128 stands for zero in the data rows.
Here are some points:
[100  90  80  78  83 106 150 179 191 194 180 132 106 112]
[121 117 113 104  89  74  72  98 130 160 174 171 145 123]
[187 198 196 217 233 198 130  94  60  50  47  67  92 106]
[120 116 113 102 100 116 139 129 112 136 158 145 120 112]
[125 122 119 109  93  77  87 109 143 160 180 160 121 115]
[127 122 115  99  86  79  75  76  84  97 112 154 196 207]
[126 132 130 133 139 162 202 213 187 128  88  80  86 107]
[121 118 114 107  94  89 101 124 123 140 168 163 131 118]
[100  91  86  88  95 128 168 187 152 148 169 150 122 123]
[131 148 159 156 135 110  92  79  72  66  90 143 195 188]
[118 123 145 177 172 136 103 106 136 149 115  90  94 108]
[114 113 120 129 151 175 195 196 167 131 104  90 102 113]
[116 137 169 195 184 154 125 139 152 121  72  72  90 110]
[153 153 153 161 178 197 188 162 139 124  97  89  96 107]
[102 103 104 115 126 135 135 160 164 158 143 133 127 120]
[255 255 199 138  98  74  61  55  49  61  89 128 159 162]
[104  95  92 104 133 170 191 156 143 162 151 113 106 117]
[101 102 109 133 154 177 177 181 186 161 119  93  95 110]
[102  95  99 110 144 179 183 134 111 149 163 128 119 123]
[118 116 117 110  95  84  79 107 141 193 198 152 119 113]
[128 134 137 137 137 166 195 228 203 146  90  79  92 111]
[121 118 116 126 143 151 125  94 107 138 153 124 103 114]
[120 119 111 112 108 121 137 111  98 120 158 150 122 115]
[118 117 131 148 173 166 146 129 140 149 120  82  91 113]
[104 104 113 113 109 100 102 132 167 189 176 143 121 114]
[108 108 118 135 155 172 194 205 195 158 111  85  89 108]
[112 112 116 112 104  89  77  97 144 172 178 154 139 128]
[116 118 125 133 141 160 189 223 209 161 100  83  95 111]
[108 106 119 142 152 172 179 203 212 150  85  77  90 108]
[ 98  88  90 109 153 189 198 175 178 175 120  96 104 114]
[102  89  83  87 110 143 158 128 104  96 124 171 189 163]
[ 98  88  82  86 115 146 148 125 104  94 126 168 196 170]
[104  88  85 100 127 169 195 189 192 181 131  96  98 113]
[117 116 115 115 102  84  81  96 143 162 171 161 139 127]
[107 107 111 114 116 106 117 137 175 192 166 132 115 111]
[123 122 119 114 100  86  79  94 128 161 192 166 125 119]
[115 118 115 109  96  80  78  98 118 146 172 177 148 129]
[102  93  97 120 150 170 182 176 170 161 132 107 106 112]
[122 137 146 141 116 106  93  84  79  82  91 144 195 196]
[106 107 108 116 115 105 114 137 162 159 150 142 130 121]
[101  94  90 103 134 175 194 164 151 163 152 112 105 116]
[100  91  84  87 103 141 184 191 190 184 154 106 101 114]
[118 138 166 193 171 136 112 124 149 140  93  76  89 109]
[123 121 119 113 109 118 134 113  95 110 159 156 128 119]
[120 118 117 128 144 148 112  77  89 124 157 145 121 115]
[ 99  92  84  86  93 134 174 171 126 115 149 173 146 127]
[126 122 116 110  95  96 121 123 107 116 158 162 133 119]
[119 121 118 119 117 135 131 108  90 124 157 154 127 117]
[ 99  90  93 114 143 152 126 104  91  92 115 168 195 169]
[125 119 117 109  90  77  82 109 135 147 170 164 135 121]
[104 108 136 174 187 155 103  85  69  85 130 183 165 137]
[103  92  91 103 131 167 193 165 150 165 148 110 109 116]
[113 114 115 114 104  90  79  99 148 178 183 155 133 123]
[109 112 114 111  99  92  82 114 150 154 143 158 157 141]
[118 117 120 113  99  89  84  93 121 146 166 178 155 128]
[123 123 116 108  98 102 127 125 108 121 164 154 124 116]
[116 116 114 108  99  79  65  94 155 198 186 151 132 124]
[130 133 129 136 137 154 201 229 212 145  89  75  88 107]
[121 121 119 112 101 105 118 124 106 125 162 162 131 118]
[117 116 118 107 102  83  85  91 122 154 170 174 146 120]
[120 115 119 131 158 154 118  83  95 140 153 137 115 111]
[100 100 102 123 147 172 176 178 172 159 128 104 100 111]
[255 255 201 139 102  79  65  54  52  72  89 125 158 160]
[100  99 104 120 141 160 162 167 175 171 140 114 104 110]
[127 114  97  93  98 162 229 178  93  47  47  61  86 107]
[103 106 112 142 180 200 176 159 177 160 108  97 106 117]
[124 124 117 113 101  87  91 109 134 157 183 159 124 116]
[111 113 110 105  94  78  68  96 127 149 148 170 167 145]
[118 119 109 105  92  81  93 124 129 138 163 167 138 121]
[123 116 115 107 100 105 127 138 146 164 159 128 109 112]
[ 98  91  91 110 139 154 128 104  88  92 114 168 198 172]
[101 105 125 147 149 127 105  87  86  83  97 147 201 186]
[108 113 114 119 107  99  93 117 154 176 165 153 132 121]
[142 149 139 127 109  99  89  78  73  72  85 136 192 197]
[ 95  90  98 124 162 193 187 177 176 168 114  99 104 114]
[102  87  86 102 137 165 159 121  98  92 124 172 176 147]
[160 184 191 181 188 201 198 146  81  42  42  60  92 114]
[150 148 143 146 164 187 207 198 169 123  87  74  88 106]
[ 99  97 112 138 145 128 104  96  83  89 105 158 201 183]
[100  87  91 108 145 154 133 101  94  93 109 161 196 171]
[117 115 116 109 100  84  73  95 153 195 196 149 127 119]
[117 116 117 109 116 124 130 107  77  91 148 165 151 128]
[111 108 112 120 115 106 116 141 179 186 166 131 108 113]
[126 132 140 126 114  96  94  86  83  84  94 143 199 198]
[ 95  86  81  80  95 127 172 184 139 133 164 161 131 122]
[121 118 114 107 105 118 135 107  81 105 146 169 149 127]
[110 109 112 110 103  88  80 102 135 158 156 166 158 136]
[ 99  94  93 110 150 187 188 161 147 163 143 106 110 118]
[162 181 184 168 175 195 197 162  93  49  47  61  90 110]
[102  92  88  93 111 156 188 159 125 126 166 154 118 120]
[120 133 162 184 193 164 137 143 157 122  73  64  91 112]
[117 119 123 117 100  87  68  92 137 192 196 163 129 120]
[106 106 109 118 113 102 112 134 161 160 150 148 129 123]
[139 136 138 132 150 177 215 222 191 136  83  73  90 106]
[122 120 118 111  98  79  74  88 132 161 183 173 140 124]
[117 113 116 107  97  82  76  84 142 188 186 162 139 119]
[ 98  93  83  82  83 110 155 174 141 122 148 180 160 132]
[244 255 246 178 122 102 107 100  91  81  66  74  93 109]
[124 120 117 114  96  76  71  90 134 173 189 164 128 120]
[ 97  88  86  94 124 166 181 155 107 122 163 161 132 122]
[141 138 136 136 147 171 198 203 182 139  88  79  95 109]
[ 99  90  85  86 117 159 180 150 107  92 136 175 161 137]
[114 119 120 114  99  86  76  90 138 177 175 164 138 124]
[110 113 111 112 106  90  83 106 134 165 178 168 142 124]
[123 120 116 107  86  78  68  95 136 169 179 167 136 124]
[110 118 117 113  97  87  78 101 149 172 163 160 144 127]
[193 204 209 226 233 187 122  86  58  48  50  66  88 111]
[123 139 172 201 199 173 153 159 150  88  57  60  85 108]
[ 95  94 108 140 180 167 128  93  76  82 117 178 178 145]
[105 109 134 170 196 197 160 154 178 153 106  97 106 119]
[ 98  89  79  84 104 148 186 171 142 143 168 153 126 114]
[126 125 118 111  95  80  90 112 134 138 171 165 133 122]
[ 96  87  85  88 116 159 184 160 110 116 158 166 137 124]
[101  96  95 109 135 171 186 155 133 160 154 112 107 120]
[110 113 136 157 153 124 106  87  81  73  97 152 196 180]
[109 112 113 112 104  89  81 108 153 195 185 153 128 121]
[100 100 107 108 109 105 111 146 167 165 144 142 136 125]
[135 125 109  92  85  82  78  81  79  76  94 134 191 215]
[105 107 115 128 148 172 192 202 178 144 107  91 101 113]
[120 117 115 109 112 117 129 117  94 107 156 162 138 128]
[120 144 175 198 178 152 132 147 157 115  68  67  86 105]
[106 101 102 116 129 136 142 160 173 166 148 125 110 116]
[118 118 116 104  92  76  77  99 140 174 181 163 133 119]
[120 117 115 109  88  70  72  84 141 173 174 166 141 130]
[ 98  93  97 114 158 192 189 169 170 166 124  98 108 119]
[129 154 183 178 154 133 131 158 155 115  72  71  94 108]
[100  86  86  90 109 154 187 156 113 114 153 169 142 126]
[108 112 121 134 152 175 193 205 203 160 101  83  90 108]
[255 255 225 170 125  92  69  50  43  42  45  76 146 188]
[127 157 192 189 161 135 139 162 142  84  60  63  92 112]
[121 122 118 114 102  83  81  88 128 168 194 170 132 117]
[108 107 116 121 111 107 110 131 161 170 161 144 129 119]
Then 12 other points, each followed by its number:
[150 148 146 152 160 163 169 167 153 131 104  85  88 109] 0
[113 118 116 109  97  81  72  99 155 212 199 150 118 116] 1
[255 255 196 136  95  75  69  66  80  91 106 119 122 130] 2
[116 117 114 103  87  75  61  94 129 139 146 174 172 150] 3
[101  92  95 110 145 182 169 125  92 107 162 156 130 132] 4
[114 115 116 128 155 155 119 104 112 152 141 110 104 110] 5
[114 119 119 119 104  88  76  96 150 193 188 154 121 115] 6
[123 108  98  85  81  78  74  75  79  94 108 149 188 208] 7
[106 116 147 165 150 124  96  81  72  74  92 149 199 190] 8
[163 184 187 186 188 207 196 135  66  51  47  66  93 107] 9
[123 111  98  82  77  69  62  64  70  82 123 161 195 206] 10
[117 116 113 103  92  83  93 126 121 129 160 168 144 124] 11
Which of these numbered points is nearest to each point below, ignoring the 2 directions in which the first points spread most? Its number follows each.
[103 105 127 147 144 124 102  94  81  83  99 156 200 185] > 8
[255 255 234 165 109  88  94  94  97  85  77  77  91 112] > 2
[255 255 224 149 107  90  92  97  98  96  78  81 100 109] > 2
[126 110  97  82  77  74  76  72  79  91 109 150 190 210] > 7
[134 126 111  97  81  82  75  79  78  82  99 142 191 212] > 7
[106  94  95 120 162 184 157 106  81  86 143 178 145 131] > 4
[115 115 112 103  90  76  68  95 127 142 147 176 169 146] > 3
[ 97  86  86  95 133 180 207 203 208 174 108  92 105 115] > 3
[143 143 143 144 154 167 168 171 154 135 108  91 100 107] > 0
[242 255 253 218 165 120  79  61  46  45  55 109 164 169] > 0
[151 144 146 153 168 185 191 175 159 120  88  79  87 108] > 0
[130 124 108  96  80  81  81  78  78  79  89 134 187 210] > 7
[122 110  97  85  77  73  76  73  76  90 107 150 196 210] > 7
[109 109 115 112 109  94  93 107 157 194 181 151 126 115] > 6
[101  92  92 100 139 179 177 138  95 101 154 163 136 130] > 4
[117 118 113 105  94  83 104 125 115 125 161 171 144 125] > 11
[117 114 113 103  94  81  80  97 125 121 131 168 180 153] > 3
[ 97  85  80  78  91 128 166 159 118 108 133 182 178 144] > 10
[133 126 118  97  89  84  90  82  80  88  97 139 192 208] > 7
[113 115 117 112 102  83  81  99 155 186 182 158 128 121] > 6
[226 246 238 209 161 117  76  60  39  42  57 110 168 177] > 0
[224 245 241 214 173 122  81  63  47  44  59 116 168 163] > 0
[100  89  80  86 105 132 140 123 114 106 137 177 188 162] > 10
[103 105 108 110 103  95  91 123 160 161 152 154 147 132] > 3
[100  99 115 139 148 131 106  97  82  83 103 155 200 181] > 8
[101  99 122 147 164 141 110  92  81  72  98 152 200 179] > 8
[115 116 115 102  91  76  71  92 136 154 153 168 165 141] > 3
[252 255 240 163 120 107 108 103  94  80  65  74  94 109] > 2
[125 108  95  81  76  69  66  64  72  93 114 161 197 204] > 7
[104 112 133 149 149 127 105  92  82  72 101 148 198 187] > 8
[102 108 124 148 142 119  99  92  82  83  98 153 201 184] > 8
[255 255 213 144  96  75  75  82  90  90  85  86  94 113] > 2
[132 117 106  96  86  93  81  80  70  73  90 134 188 214] > 7
[116 131 163 190 184 157 133 144 153 119  73  72  90 109] > 6
[118 120 114 105  90  69  67  88 140 148 154 166 162 145] > 3
[240 255 252 220 169 115  83  59  47  41  59 113 161 164] > 0
[ 98  89  95 118 168 189 160 105  84  92 143 176 148 126] > 4
[151 147 151 156 181 194 190 167 142 117 102  86  95 114] > 0
[255 255 202 134 103  84  77  89  96  91  96  96 110 118] > 2
[116 116 121 133 155 154 128 109 112 147 143 111 103 111] > 5
[ 99  88  91 104 153 187 172 119  92 100 140 173 155 129] > 4
[123 123 119 110 100 113 133 156 158 170 152 108  98 111] > 0
[110 106 108 114 108  94 101 127 154 142 134 149 153 139] > 3
[121 109  94  82  72  63  59  61  61  84 126 170 201 208] > 10
[117 116 113 103  95  95 111 136 117 118 156 158 139 128] > 11
[121 118 118 115  99  86  78  87 136 179 195 163 129 119] > 6
[102  94  90 104 140 183 168 127  91  97 138 177 155 133] > 4
[130 128 112  99  80  74  72  74  81  91 108 147 195 212] > 7
[251 255 237 160 116 103 103 105  96  86  69  72  95 109] > 2
[140 141 140 139 147 161 182 193 185 147 101  86  95 108] > 0
[120 116 112 100  89  80  97 121 123 127 153 168 149 126] > 11
[117 116 114 108  93  74  70  88 137 148 155 171 161 142] > 3
[120 117 115 102  95  89 103 127 108 108 149 166 151 129] > 11
[113 115 115 108  95  77  70  95 151 212 201 152 122 114] > 1
[118 118 121 146 164 142  99  79 102 133 153 134 110 113] > 5
[118 122 122 113  97  88  70  92 153 220 207 147 114 114] > 1
[103  92  92 114 152 175 159 119  98  89 136 173 158 130] > 4
[103  99 119 147 163 145 117  94  84  85 103 159 197 173] > 8
[121 120 114 101  96  89 108 130 124 127 161 158 134 122] > 11
[131 118 107  92  79  74  77  74  80  89 106 148 194 207] > 7
[112 114 118 112 100  84  75 109 168 221 196 142 114 112] > 1
[125 122 115 108  94  82  95 113 120 118 157 172 145 127] > 11
[116 118 122 141 164 162 129 107 121 156 133 100  97 108] > 5
[ 96  90  90 104 137 174 191 199 205 178 111  92  98 111] > 3
[166 188 200 189 192 208 201 126  72  51  45  63  91 104] > 9
[126 116 102  90  77  75  63  69  73  94 120 161 201 214] > 7
[119 133 165 193 185 152 131 140 156 116  73  69  86 109] > 6
[122 123 119 108  88  87 104 126 119 129 155 164 137 122] > 11
[100  87  92 104 146 180 180 135 104 121 159 155 129 122] > 4
[255 255 193 136  97  83  63  63  68  90 106 130 141 142] > 2
[100 102 116 137 142 128 109  96  91  95 111 156 194 179] > 8
[255 255 204 141 101  79  67  55  60  79  99 128 140 139] > 2
[167 193 196 198 196 214 197 128  71  48  42  60  86 109] > 9
[115 114 119 119 106  91  83 101 155 187 193 152 120 115] > 6
[127 120 102  90  74  68  57  65  76  91 115 160 196 211] > 7
[104  98 101 130 166 188 196 193 203 151  98  85  95 109] > 3
[116 118 119 118  98  80  75  98 162 205 195 145 112 115] > 1
[ 97 101 115 134 144 121 102  98  86  91 105 158 200 185] > 8
[113 114 115 112 105  86  76  98 142 192 197 163 131 118] > 6
[165 184 196 194 195 213 197 120  66  49  43  65  88 108] > 9
[117 117 124 141 163 154 114  98 116 148 140 111 103 111] > 5
[124 123 118 108  89  78  93 121 125 125 160 167 140 127] > 11
[104 101 106 129 151 166 182 213 220 153  94  79  88 109] > 3
[121 118 118 107  98  80  70  90 154 207 203 145 116 118] > 1
[105  94  90 105 138 175 176 129  96 100 152 170 139 125] > 4
[121 116 114 112 117 138 154 156 158 169 133  93  97 108] > 0
[255 255 236 163 114 100  97 101  93  70  64  72  94 112] > 2
[121 124 117 110  92  93 100 122 118 130 160 168 140 124] > 11
[103 101 108 115 118 126 122 148 164 156 140 139 133 126] > 3
[117 117 112 103  90  88 110 129 103 111 152 171 149 129] > 11
[222 239 239 217 176 132  90  61  44  45  59 115 167 165] > 0
[120 115 123 138 162 159 121  98 107 140 146 116 107 113] > 5
[ 99  89  86  96 131 168 172 133 103  95 135 178 157 135] > 4
[121 139 169 166 146 113  88  75  68  61  80 140 201 191] > 8
[255 255 213 147 105  78  63  62  68  76  98 120 136 138] > 2
[122 119 118 107  97  85  78  92 149 210 201 148 117 113] > 1
[121 119 114 114 114 138 134  99  93 123 161 149 119 116] > 9
[255 255 233 162 111  97  95 102  86  71  63  74  94 110] > 2
[118 118 117 116 101  82  80 106 165 203 191 145 116 111] > 1
[119 125 122 114  97  83  71  91 149 210 199 151 117 111] > 1
[119 122 116 109 100  87  87 115 131 158 180 163 129 119] > 0
[121 120 117 104  96  84  90 111 135 161 170 162 131 117] > 0
[ 97  97 113 147 164 146 112  94  76  80 101 162 200 172] > 8
[255 255 231 159 108  91  96 101 103  84  77  83  93 107] > 2
[118 125 123 132 149 162 131 109 120 149 139 104  97 107] > 5
[119 122 117 107  88  80  93 119 118 122 150 169 149 128] > 11
[ 97  85  80  75  98 137 172 147 116 106 132 179 184 148] > 10
[127 121 112  99  87  78  76  72  82  96 110 146 197 208] > 7
[115 117 116 112 122 136 130 105  90 124 159 154 125 117] > 9
[169 182 180 169 188 214 203 136  76  55  48  64  91 106] > 9
[124 119 117 108  89  84 105 122 105 100 145 174 156 131] > 11
[ 96  89  87  97 134 166 188 197 214 187 111  85  94 110] > 3
[255 255 196 131  99  79  70  60  72  90 103 130 146 143] > 2
[ 95  88  92 116 159 178 152 116  87  91 134 177 167 135] > 4
[163 190 202 194 193 209 185 114  60  47  44  65  92 109] > 9
[147 145 144 144 158 173 180 179 156 128 112  97 108 116] > 0
[170 188 183 170 185 207 189 130  73  40  45  60  89 110] > 9
[173 185 174 173 192 215 189 130  70  52  51  69  92 109] > 9
[102  89  81  81  92 132 171 156 122 105 137 176 170 141] > 10
[120 122 122 142 160 153 127 101 115 146 143 109  98 108] > 5
[123 124 120 113  99  91  93 119 139 166 178 154 120 113] > 0
[ 98  93  84  83  89 136 169 154 116 101 127 178 178 144] > 10
[130 130 126 107  93  85  85  84  83  90 102 142 193 205] > 7
[106 102 108 114 114 112 109 135 157 158 147 149 142 127] > 3
[ 97  89  92 109 155 184 163 110  84  88 123 176 170 138] > 4
[102 108 120 138 135 120  94  93  87  88 107 154 202 192] > 8
[160 189 196 186 181 194 195 137  76  55  45  62  90 108] > 9
[123 121 117 108  93  83  94 117 117 112 150 175 151 131] > 11
[105 108 115 114 111  99  96 116 158 191 178 147 123 116] > 6
[120 119 116 105 101 105 128 144 146 167 157 124 107 111] > 0
[ 98  96 103 128 167 190 194 188 200 164  98  82  99 110] > 3
[255 255 224 154 106  83  80  95  94  95  85  88 100 115] > 2
[114 114 117 117 103  90  87 108 162 186 179 151 124 118] > 6
[115 113 117 110 101  82  77 108 170 209 187 137 118 118] > 1
[155 175 179 166 156 168 187 176 109  64  50  64  94 110] > 11
[112 112 115 108  96  81  76  87 143 187 180 163 141 124] > 6
[ 99  92  90 100 132 173 176 139  96 117 163 164 131 126] > 4
[101 104 118 155 169 152 112  87  77  74  96 156 193 170] > 8
[116 119 118 112  98  83  79 102 144 209 206 151 112 114] > 1
[116 117 117 108 101  86  83  92 152 219 203 145 113 111] > 1
[102  92  79  84  92 137 166 154 121 111 135 178 170 140] > 10
[169 183 188 183 199 220 201 122  72  53  46  68  92 107] > 9
[ 98  86  80  78 106 137 154 128 107 110 128 173 198 163] > 10
[ 99  89  91 107 146 190 199 193 198 162 110  92 105 118] > 3
[113 109 111 113 106  85  87 109 148 153 150 157 152 134] > 3
[120 124 114 111  95  80  92 114 118 118 151 171 149 132] > 11
[255 255 219 149 103  83  73  84  89  86  92  93 106 119] > 2
[152 148 144 152 147 150 177 181 115  62  47  65  90 108] > 11
[223 240 250 218 155 117 110  99  88  65  58  64  87 104] > 1
[117 116 118 110 105  89  74  93 139 181 193 155 134 120] > 6
[100  85  89  93 134 175 180 135 100 104 141 178 154 130] > 4
[170 184 177 166 177 203 191 133  73  53  46  65  93 110] > 9
[120 118 121 131 159 164 138 119 124 147 133  95  99 112] > 5
[115 115 118 132 156 161 131 117 128 155 126  98  97 108] > 5
[119 114 114 108  99  81  74  88 142 189 183 164 139 124] > 6
[117 116 115 108  99  83  71  88 142 182 191 160 137 124] > 6
[123 119 119 114  98  80  76  92 151 205 201 151 116 111] > 1
[255 255 206 138 100  84  85  85  95  95  87  88 103 111] > 2
[ 99  93 105 129 152 145 122  99  87  90 107 159 196 175] > 8
[116 116 125 142 166 165 132 107 125 157 133  95  97 108] > 5
[117 117 113 107 109 134 136 109  96 133 156 145 124 117] > 9
[247 255 245 169 117 106 102 105 101  81  71  73  96 115] > 2
[182 191 181 176 192 210 186 121  69  44  46  63  87 106] > 9
[119 117 118 106  96  94 112 125 100 100 147 172 151 131] > 11
[163 190 199 192 185 194 192 134  73  45  47  63  85 107] > 9
[120 117 124 131 158 159 136 113 125 143 141 101  96 112] > 5
[102  94 107 140 160 147 119  95  86  77 101 158 192 175] > 8
[121 138 157 154 141 117  99  79  73  77  90 146 198 185] > 8
[118 116 117 108 117 131 137 105  86 116 154 159 136 118] > 9
[164 186 189 174 176 196 198 141  79  50  42  65  90 107] > 9
[102 109 125 155 182 187 177 196 189 136  90  80  95 109] > 3
[158 180 195 195 195 202 200 144  79  40  45  59  91 111] > 9
[102 100 108 137 163 193 186 193 204 159  97  84  95 110] > 3
[112 116 115 111 103  86  78  95 140 194 192 162 128 117] > 6
[100  91  83  81  92 121 172 183 158 147 171 152 120 118] > 11
[255 255 221 150 103  83  83  97  97  92  87  89  99 113] > 2
[121 120 125 142 163 157 119 102 119 149 132 103  99 112] > 5
[154 187 214 221 198 206 188 125  62  47  47  67  90 108] > 9
[255 255 198 141  94  77  61  55  63  79  96 128 146 146] > 2
[121 139 168 196 184 148 129 140 156 116  73  66  83 108] > 6
[101 101 120 134 132 114  96  86  88  94 104 154 199 196] > 8
[121 123 119 112  93  97 112 125 109 125 157 161 134 120] > 11
[255 255 198 135 100  78  66  54  66  82 101 127 146 140] > 2
[106 108 131 171 177 142 108  83  72  71 101 165 190 159] > 8
[122 114 107  92  78  72  66  74  79  98 119 160 199 212] > 7
[100  92  87 100 128 171 181 141 107 103 154 170 137 126] > 4
[111 112 113 111 104  90  79 107 150 161 155 156 154 138] > 3
[100  90  83  94 127 165 171 134 103  96 134 172 163 136] > 4
[112 115 115 114 109  93  86 120 178 204 184 133 114 113] > 1
[121 135 167 197 186 151 133 144 154 113  70  68  85 107] > 6
[105 103 112 137 144 119 103  92  90  84 105 152 195 186] > 8
[138 134 121 107  98  89  93  85  79  80  87 135 193 208] > 7
[255 255 241 188 130  97  67  52  46  42  46  85 152 189] > 0
[ 99  97 104 131 169 181 141 100  77  84 124 177 166 134] > 4
[118 119 120 119 106  89  85 105 163 199 195 145 109 112] > 1
[127 114  98  92 106 173 236 165  76  39  46  61  86 108] > 10
[114 115 123 143 173 165 130 110 130 158 121  93  96 109] > 5
[100  90  77  81  95 126 150 136 117 110 140 178 184 159] > 10
[130 127 107  96  75  72  69  72  77  91 109 151 196 212] > 7
[255 255 201 140  93  80  71  77  90 100  94 103 108 115] > 2
[103  91  90 109 155 179 153 105  86  77 120 175 176 144] > 4
[125 118 115 107  96  87  92 129 169 187 177 121 104 114] > 1
[255 255 229 157 108  87  85  99  93  87  76  83  98 112] > 2
[255 255 199 137  95  75  60  53  59  72 102 131 146 147] > 2
[120 117 117 105  97  75  72  92 135 159 178 166 143 129] > 0
[101  90  86  97 137 179 165 125  92  80 125 176 176 145] > 4
[121 109  95  82  77  68  71  77  75  88 110 150 191 212] > 7
[105 107 109 110 102  89  84 115 146 164 155 158 151 131] > 3
[120 121 117 111  92  82  93 110 114 111 151 173 154 131] > 11
[122 126 120 115  95  84  71  90 143 202 203 153 118 111] > 1
[121 120 121 141 160 156 130 105 124 149 138 101  91 107] > 5
[118 116 126 148 170 146 100  89 112 142 147 117 109 118] > 5
[118 125 124 137 144 158 133 112 116 150 142 108  98 108] > 5
[255 255 202 142  96  76  61  57  61  75  95 127 145 147] > 2
[130 118  97  90  80  74  77  77  81  79  99 139 184 208] > 7
[255 255 202 139  97  74  62  67  72  90 104 118 122 127] > 2
[ 99  93  82  79  89 119 164 178 162 152 174 157 124 119] > 11
[119 120 118 113  93  78  71  84 140 185 193 160 128 118] > 6
[111 109 114 117 112 109 108 135 172 191 174 138 111 114] > 6
[255 255 246 173 124  97  98  98  99  88  75  80  95 108] > 2
[119 125 119 114 108 124 130 109  87 110 153 163 134 122] > 9
[100  90  96 118 164 201 199 191 193 152 105  92 106 117] > 3
[108 105 125 138 140 118  97  92  89  80 103 146 198 195] > 8
[ 96  87  80  81 105 146 166 142 104  99 125 178 187 153] > 10
[102  92  84  92 124 164 177 139 106  96 137 175 161 131] > 4
[101  90  82  79  85 121 158 151 120 104 127 178 187 156] > 10
[117 119 115 117 100  83  80  99 148 187 191 154 124 116] > 6
[104 101 106 111 117 120 122 146 170 168 145 140 131 122] > 3
[101  90  87  92 112 161 183 139 100  90 132 175 159 136] > 4
[137 123 115 122 139 165 205 158  76  40  46  61  85 107] > 10
[118 118 115 111 103  97 111 136 146 172 173 135 110 111] > 0
[127 124 114 107  93  78  79 104 152 186 192 146 112 112] > 1
[115 113 116 111  96  82  73  90 131 188 195 166 133 121] > 6
[121 122 116 111 118 136 137 104  97 123 157 141 117 116] > 9
[255 255 239 179 122  99  87  91  89  83  73  82  97 112] > 2
[241 255 251 175 124 104 106 104  98  77  70  74  90 107] > 2
[124 124 119 112  98  92 108 128 144 162 173 139 109 112] > 0
[225 244 244 219 180 131  92  59  48  49  64 118 165 153] > 0
[125 119 100  85  72  69  60  62  75  89 118 161 201 211] > 7
[151 176 201 200 198 199 205 148  79  50  42  62  87 108] > 9
[104 104 113 132 133 117 102  91  92  90 114 157 193 186] > 8
[127 130 131 116  99  91  87  85  87  91  98 141 196 202] > 7
[103 109 119 139 132 117  96  90  88  93  99 152 194 193] > 8
[169 185 176 161 173 201 192 145  79  54  47  65  94 109] > 9
[130 128 115  98  87  81  77  88  79  85 100 144 192 211] > 7
[116 120 125 148 165 139  90  79 101 141 151 133 113 111] > 5
[121 119 116 110 112 127 135 112  96 123 158 148 118 115] > 9
[ 97  90  86  91 123 168 175 143  97  97 139 181 161 130] > 4
[101 104 122 152 185 191 185 197 188 139  92  87  99 113] > 3
[117 117 114 102  91  82  95 118 124 129 154 171 153 126] > 11
[255 255 245 177 119 104  91 100  90  76  69  77  96 111] > 2
[101 103 109 109 105 101  97 131 158 170 157 155 141 127] > 3
[110 107 111 116 107  93  97 121 159 156 150 150 141 129] > 3
[239 255 248 177 125 104 107 102  99  87  70  76  97 108] > 2
[103  97  96 119 144 180 186 189 205 173 106  84  93 108] > 3
[116 133 161 186 191 165 139 143 158 120  75  62  91 110] > 6
[ 96  87  84  92 125 168 179 147 106 108 145 175 153 124] > 4
[ 96  85  80  79 114 148 150 119 100 100 119 169 198 172] > 10
[113 109 114 113 108  97  95 123 175 207 177 136 114 113] > 1
[123 112  98  86  73  70  55  55  60  81 125 175 204 211] > 10
[ 99  89  80  73  72  92 123 149 128 120 146 191 197 166] > 10
[239 255 248 181 126 110 105 101  85  72  56  67  90 107] > 2
[102  92  83  99 123 165 199 210 216 172 112  86  96 110] > 3
[118 116 114 104  97  79  70  94 134 138 156 171 163 141] > 3
[119 121 120 118 121 141 132 103  94 128 155 143 120 116] > 9
[126 115 100  82  81  73  65  69  80  88 115 150 197 216] > 7
[220 237 239 210 170 130 110  92  76  61  50  65  91 108] > 1
[121 120 123 141 157 158 128 105 126 145 136  99  92 108] > 5
[126 125 115 102  89  78  77  78  84  94 108 148 199 207] > 7
[114 115 115 119 107  92  90 120 173 201 180 138 110 115] > 1
[120 117 112  98  94  90 114 126  98  99 145 169 157 136] > 11
[100  86  86  93 129 173 173 125  93  92 124 178 174 141] > 4
[121 115 107  89  79  71  67  77  83  94 116 157 196 208] > 7
[129 114  96  86  73  64  62  61  69  85 124 163 192 210] > 10
[ 99  93  82  81  85 123 157 148 122 113 131 180 184 154] > 10
[105  98 105 122 141 154 162 164 178 171 146 112  97 113] > 0
[119 111  95  85  77  70  65  77  76  91 114 156 194 206] > 7
[246 255 249 188 124 106  96 100  92  78  69  75  95 110] > 2
[124 122 111 108 101 117 136 106  86 109 153 163 143 124] > 9
[102  92  97 126 149 147 123 101  94  87 107 160 192 178] > 8
[ 93  87  75  73  74  97 143 166 134 114 137 185 189 150] > 10
[102 102 117 156 175 148 118  90  79  73 103 163 192 165] > 8
[120 126 119 113 100 106 123 137 140 158 159 129 106 110] > 0
